Look-ups in named tables: a row name and a column name give one cell, copied from the table.

Table puluzut
cols = femu, vipapi
ser: [5013, 7461]
pinabot: [1646, 7100]
vuzemis: [4780, 7617]
kif: [6332, 5582]
keruzo: [6584, 5969]
kez: [6661, 6416]
rurumo: [1760, 7532]
fupob: [6556, 6646]
sove: [1678, 6511]
ded: [1713, 6624]
vutus: [5744, 7164]
gik: [6706, 6093]
bam: [3535, 7888]

vipapi of kif = 5582
vipapi of bam = 7888
vipapi of gik = 6093
femu of keruzo = 6584
femu of kez = 6661
femu of vutus = 5744
femu of vuzemis = 4780
femu of gik = 6706
femu of pinabot = 1646
vipapi of vutus = 7164
vipapi of keruzo = 5969
femu of sove = 1678
femu of fupob = 6556
femu of rurumo = 1760
femu of ded = 1713
vipapi of fupob = 6646
vipapi of ser = 7461
femu of bam = 3535
vipapi of vuzemis = 7617

gise =
,pugu,rofava,fudilat,foz,tapoguf,lefugiv
gal,468,704,688,573,587,565
vaburag,413,629,583,557,786,96
kudo,696,714,632,467,653,869
tus,669,575,600,412,564,528
kosifas,663,432,472,523,513,515
nog,204,542,440,957,227,353
difovin,263,434,430,397,444,368
pagav,839,622,331,225,331,934

What is the tapoguf of pagav in gise? 331
What is the lefugiv of tus in gise? 528
What is the fudilat of kudo in gise? 632
What is the fudilat of pagav in gise? 331
What is the lefugiv of gal in gise? 565
What is the pugu of pagav in gise? 839
What is the fudilat of kosifas in gise? 472
What is the pugu of gal in gise? 468
What is the fudilat of difovin in gise? 430
What is the rofava of kudo in gise? 714
What is the lefugiv of kudo in gise? 869
What is the pugu of vaburag in gise? 413
What is the tapoguf of kosifas in gise? 513

simos =
            gim  vevotoz   fufeto    lodin      kig    nepot    losig      tup     gumu
mun      62.046   23.138  -47.123  -18.521  -48.346   -6.841   -6.443   33.175  -10.304
dodu    -50.148    5.535  -73.540   -5.096  -43.439   29.781  -67.766  -28.922    5.963
rep     -45.094    2.423  -74.972   -6.259  -44.013   32.294  -61.670  -29.302    4.885
sodu    -60.874   11.371  -72.176  -16.836  -32.550   10.580  -89.733  -36.107   10.310
vitori   64.584   34.500  -21.922    3.869  -14.858  -18.600  -18.427   33.256  -59.880
sut     -54.351  -66.732   74.692  -36.944   -9.467  -35.409  -44.365  -30.709  -22.237

What is the vevotoz of dodu in simos?
5.535
What is the gumu of dodu in simos?
5.963
What is the losig of sodu in simos?
-89.733
What is the nepot of sut in simos?
-35.409
What is the nepot of sodu in simos?
10.580
What is the lodin of rep in simos?
-6.259
What is the nepot of mun in simos?
-6.841
What is the vevotoz of vitori in simos?
34.500
What is the tup of rep in simos?
-29.302
What is the losig of sut in simos?
-44.365
What is the losig of vitori in simos?
-18.427
What is the kig of rep in simos?
-44.013
What is the vevotoz of sodu in simos?
11.371
What is the gumu of sut in simos?
-22.237

patol =
|  | los | rubar | vadizuk | mipi | norumut | buvibiz | degisuz | rig | gifavad | kozanuv |
|---|---|---|---|---|---|---|---|---|---|---|
| limeku | 87 | 97 | 111 | 102 | 95 | 132 | 126 | 87 | 113 | 117 |
| zodisam | 112 | 102 | 107 | 107 | 108 | 90 | 91 | 103 | 96 | 91 |
| renu | 134 | 105 | 144 | 138 | 116 | 62 | 65 | 95 | 106 | 62 |
| zar | 128 | 103 | 128 | 124 | 115 | 72 | 74 | 97 | 98 | 72 |
| pap | 63 | 40 | 144 | 110 | 134 | 227 | 129 | 38 | 125 | 122 |
| fus | 76 | 76 | 132 | 107 | 106 | 177 | 139 | 63 | 116 | 123 |
| sasidup | 108 | 102 | 104 | 105 | 106 | 95 | 95 | 103 | 99 | 96 |
| guzuk | 148 | 104 | 180 | 176 | 111 | 47 | 54 | 104 | 135 | 44 |
| ramul | 84 | 93 | 117 | 103 | 96 | 144 | 132 | 81 | 115 | 120 |
| ruv | 76 | 75 | 132 | 107 | 107 | 177 | 139 | 63 | 116 | 123 |
| sozap | 136 | 105 | 146 | 141 | 116 | 61 | 64 | 95 | 108 | 61 |
| rirorod | 100 | 102 | 102 | 101 | 100 | 106 | 105 | 101 | 104 | 105 |
| sel | 66 | 47 | 143 | 110 | 128 | 217 | 133 | 43 | 123 | 123 |
| kel | 129 | 104 | 131 | 127 | 115 | 69 | 71 | 96 | 100 | 70 |

What is the gifavad of rirorod in patol? 104
What is the gifavad of zodisam in patol? 96
What is the rubar of sozap in patol? 105
What is the kozanuv of guzuk in patol? 44
What is the mipi of renu in patol? 138
What is the rig of pap in patol? 38
What is the buvibiz of sasidup in patol? 95
What is the kozanuv of rirorod in patol? 105
What is the degisuz of limeku in patol? 126
What is the los of sasidup in patol? 108
What is the los of ramul in patol? 84
What is the mipi of sozap in patol? 141
What is the buvibiz of guzuk in patol? 47
What is the vadizuk of sasidup in patol? 104
What is the degisuz of zar in patol? 74

